One turn moves each row of this set onto another row. After a few examples, where does it send each row asked below?
Q_40: [ 11  -3  19   5 -19  -7  14 -12  25 -27 -12  12   1 -26  13 -31]
Q_579: [ -5  -7   7  -2 -15 -13   3 -21  16  -9 -21  13 -19 -13  -7 -27]
Q_201: [  6  -1  -4   5 -16 -33   8 -20  23  -4  -9  25   4 -14  -1 -27]
Q_88: [ -3 -13  27  -9 -18 -33   8  19  -1  14 -10  -5  -2   2   2 -10]
Q_771: [ 15 -11   7   4   1 -25   7  -9  27 -21  12  11   5 -19  -3 -19]
Q_378: [ -4  -8  35  -2 -25 -31  16  18  -6  12  -1  -3   6  -8  12  -9]
Q_599: [ 15 -11  11   5  -3 -25   8  -9  33 -18  12   9   8 -16  -5 -23]
Q_53: [ -5 -15  20  -8 -17 -33  12  17 -10   8  -7   1   0  -3   2   0]
Q_293: [-10   1   1  10  -9 -28  -2 -21  14 -12  -3  20  -5 -19   1 -26]
Q_692: [ 13   3  26   2 -25  -8  26 -21  10  -8 -13  17  -7 -21  15 -32]
Q_304: [  1   3  29  15 -14  -8  18 -22   9 -23   9  14   0  -6   5 -29]
Q_145: [-13  -5  18 -13 -12 -35   8  18   0   8  -5   1   3   3  -3  -6]
Q_370: [  7  -9   7   0 -14 -11   7 -12  27 -28 -18  13  -4 -21   2 -28]
Q_92: [ 12   2  21   1 -31 -15  19 -20  23   2 -18  15  -5 -19   8 -36]
Q_467: [ 14  -5  20  10  -5 -23  10  -9  29 -18  16   8  10 -25   7 -27]
Q_967: [ -5 -15  24  -7 -22 -33  12  18  -2  12  -8  -2   3   1  -1  -5]
Q_793: [ 11  -5  17   3 -22  -9  13 -12  32 -23 -15  10   2 -23   9 -33]
Q_35: [  3  -4  11  -1 -26 -18   8 -20  26   1 -23  13 -11 -15  -3 -33]
Q_343: [ -3  -6  14  -1 -10  -6   9 -24   3 -19 -15  15 -20 -14   1 -23]
Q_972: [ -5  -8  31  -3 -20 -30  15  18 -14   8  -2  -1   2 -12  15  -5]
Q_650: [  1  -4  35  -5 -21 -32  14  18  -7  15  -6  -3   2  -8  16 -12]
Q_324: [  0  -6  31  -7 -15 -31  15  17 -15   9  -4   0   0  -8  17  -8]
Q_357: [-13  -3  20 -13  -7 -31  12  17 -11   0  -2   3   1  -1   4  -3]
Q_839: [ -6 -12  23  -6 -15 -32  14  16 -17   5  -4   2   0  -8   9  -1]
Q_531: [ -4   5  34  -8 -18 -30  22  18  -7   7   2   2  11  -6  16 -11]
Q_161: [ -9   2  28 -10 -10 -29  18  16 -15   0   3   4   4  -5  13  -5]
Q_424: [  7  -8   9   1 -12  -8   9 -13  20 -32 -16  13  -5 -24   7 -26]
Q_455: [ -4 -12  31  -4 -27 -32  14  19   0  15  -6  -4   6  -2   4  -9]
Q_800: [ -1  -8  32  -7 -22 -33  10  19   1  17  -8  -4   2  -2   8 -13]
Q_901: [  6   0  23   2 -15  -3  21 -24   0 -18 -11  17 -15 -18  11 -26]
Q_799: [ 14  -8   9   6   3 -23   9  -9  21 -23  14  12   5 -24   4 -20]
Q_721: [  8  -5  15   2 -14  -6  13 -13  20 -31 -12  13  -3 -27  13 -28]
Q_695: [ -3 -13  23 -10 -12 -32   9  18  -9   8  -9  -2  -4   2   3  -5]
Q_948: [ 13  -4  16   8  -1 -22  10  -9  23 -21  17  10   7 -27   8 -23]
Q_711: [  9  -9  11   0 -20 -12   9 -12  33 -23 -18  11  -1 -21   2 -30]
Q_861: [-12   2  17  15  -8 -15   3 -22   7 -22   6  15  -7 -15   3 -28]
Q_196: [ -4   4  31  -9 -23 -34  18  19   5  15  -1   0  12  -3   9 -14]
Q_528: [ -2 -10  25  -9 -11 -30  12  18 -15   6  -7   1  -4  -4  11  -4]
Q_384: [ 15   1  25  11 -21 -15  28 -22  18 -14   4  18   8  -1   3 -30]
Q_878: [ 15  -8  18   8  -7 -23   9  -8  35 -15  15   6  10 -19  -1 -27]
Q_339: [ 18   0   9   5 -23 -27  22 -21  25  -5  -6  24   9  -5   0 -28]
Q_512: [ -8  -2  23 -12 -20 -37  11  19   7  15  -6   0   8   2   0 -12]

Q_799 turns into Q_771
Q_339 turns into Q_384
Now these:
Q_357 turns into Q_145
Q_839 turns into Q_53
Q_40 turns into Q_721
Q_324 turns into Q_528
Q_692 turns into Q_901

